Where one turn sends some rows of the set: a few examples, then the rows asked:
zote: [ 27  -4   1   3  -8  -5  30  -3  11  -3 -17   7   3 -16   4  -5  -4   7
   3  12 -25   4   0]
zedal: [ 16  -1   0   7  -8 -11  31   1  18  -8 -15   8  -1 -16  -5 -15  -6  11
   0  10 -25   5  -1]
vikip: [ 28 -15  14 -18  15   7  -9  -7  14  11  12   1 -12   6  -5   5  -7   7
 -12   0   1 -14   7]
pitab: [ -5   9  -2  25  -1  -5 -14  -2   9 -15  -9   4 -15  29  -9 -12  -7   7
   0   5 -12  -5  15]
Sud: [  8   4  11  -1 -19  -3  -8  -5   9  -7 -16   5   7  20 -19  10  19 -14
  16  -8   6  22  10]
dibod: [ -3  15   0   0   4 -10   3  -6   9  -9  -3   8 -20  10   0  21   3   7
   4  -4   1 -31 -15]
bebog: [ -2  13   8 -16  18  19   2   1  10   8  16   0  -4   8  -9   5  22   3
  -7   4  10  11  21]
dulo: [-17   5  12   4  13   9  12  12  -3  -1  16 -11  -7  -6   2 -18 -10 -14
  13   3 -24  -8   0]
bunib: [ 12  -1   5  23  -9  -3   6  -2  14 -21  -3   3 -12  29 -22  11   1  21
  12 -15 -16  -9  -1]
Bugi: [ 22 -10   6 -12  16  11  12   5   4 -10   5   1   9  -2 -22  12   0 -24
   4 -16 -27  16  -7]
Nop: [  1  27 -21   4   5 -14   2 -23  15 -13   0   0   4   8  -5  11   0   0
  13 -14   1  -2  -6]
Vovem: [-10  -7  20 -14  -3  10 -11   2  11  -8  20  -4 -22   6 -14  14  14   6
   3   3   4 -20  -7]
miv: [ 25  -7   5   2 -12  -6  26  -2   9   4 -20   9  -4 -14  -4 -11  -1   8
   3   9 -29   1  -5]
dela: [ 17  -9   8  -9  17  11  15  12   7 -16   3   1  11   0 -13  16  -2 -28
   9 -11 -22  17  -4]
Led: [ 17   7   3  12  -5  -3 -13  25  11 -14  -5   9  -3   4 -24   4  16  22
  -2 -16  11   5  -6]
mivu: [ 13  -7   3  -9  15   9  14   7  -2  -8   4   4   5  -8 -24  13   0 -22
   4 -18 -27  20   3]
gufi: [  0  20   6   5  16  19 -10   5  10  10   5   5 -23  18 -14   6  -1  10
  -8 -23   7   2   3]
lup: [  3   6  -3   1  -2   3   8  13   6   7   7  -5  -4   3  -3 -10  32  21
  17  15  13   9  11]
poki: [  1 -16   7 -13  -2   2 -13   7  29   3  -1  -3  -8   4  17  11  18  -1
  21  15  -3  19  -1]
voveb: [ 28  -5  -9   6   5  -5 -13   0  -1  10   6 -25   3   4   3 -13   2   3
  23  -7   3  12   1]
Vosa: [ -1  -6   4  15  -1  -8 -33 -10   4  -4  19   6   0  23   7   5  -2   8
   6 -12  -2   5   2]
Peza: [ 15  15  14  -8  -9  10  15  14  17   0  -1  -2  -7   1 -10  14  31  15
  -6  -8  10  21   0]
gumu: [ 16  14 -23   4  -6  -2  -1 -25   8   1   5 -13 -20   0   0  -5   9  12
  -3   9   4   9  -3]
babo: [ 25   0  10 -13 -20  12   5  -4  23  11  18   1  -9   7  20  19  11   2
   9   7  -3   7  -8]
gep: [  3  -7   8  19 -17 -15 -23  -4  15  -4   4   8 -13  16  11   5   0  22
   3 -11  -2   6 -11]
mamo: [-12   2  13  -4   5  11  10  13   7   2  15  -7  -9  -8  11 -18 -14 -15
  12  14 -21  -7  -3]
Zad: [  3  17   0  16   2   6 -13  -5  13 -30  19  -9  -7  20 -19   5  -7   3
 -12 -18 -14  -1   1]
gifis: [ 14  -4   7  10  -6  -5 -20 -17  15  -4  11  14  -7  23   3  19  -4  12
  -8 -21  -3  11  -4]
fanal: [-18  -2   7   4   5   7  10  20   6   3  14  -9 -12  -2   4 -18  -3 -18
  12   9 -28   2  -8]
rez: [-17   0   6  -4   2   6   6  18   2   4  18   0 -13 -11  -5 -22 -11 -15
  13  10 -24   1   1]
kular: [ 22  -4   7  -4  17   7  21  14   2 -15   3  11   6   7 -20  14  -3 -26
   0 -11 -22  12  -2]
Tupi: [ 16   0   7 -10  -3   8 -17 -13   8   1   7 -11  12  -6  21  18  20  -5
   2   7  -8  13  11]
basaz: [  2  14  -5  14   0   3  -9  -7   9   7   8   7   6   8 -17 -17   4  27
  14  -8   8  -5  19]
Depom: [ 23  -3   0   4 -16  -6  30   2   2   4 -12  13  -9 -19  -8  -7  -2   8
  -1   6 -27   3   0]
Bupon: [ 13  -2  34  -9 -20  -4 -11  15  27   3 -12  -8  -2   2  -4  -6  -2   0
   4 -16   3  13  -2]
ruk: [ 16 -12   1  -4  18   6  13   7   1 -13   7   5  15   0 -19  13   8 -24
  -2  -7 -30  14   2]
lipo: [-11   2  11  -4   5   9   1  13   3   5  15  -7  -8  -7   2 -27 -10 -19
  10  11 -25  -3  -4]
zagut: [ 17  -1   5   5 -16  -3  35  -5  15   5  -9  10  -1 -10  -2  -8   0   6
  -6   7 -33   2  -1]
gok: [-10  20   3   0  -8 -18 -11   6  16 -20  -7  16   6  16  -9   7   4 -13
  13  -3   6 -10  -5]

Tupi moves to poki
lipo moves to miv
fanal moves to zagut
Now find these:
gumu moves to Sud
Zad moves to pitab
dulo moves to zedal
dela moves to mamo
gok moves to dibod
vikip moves to voveb
Vosa moves to gep
Led moves to gufi
mivu moves to rez
bebog moves to lup

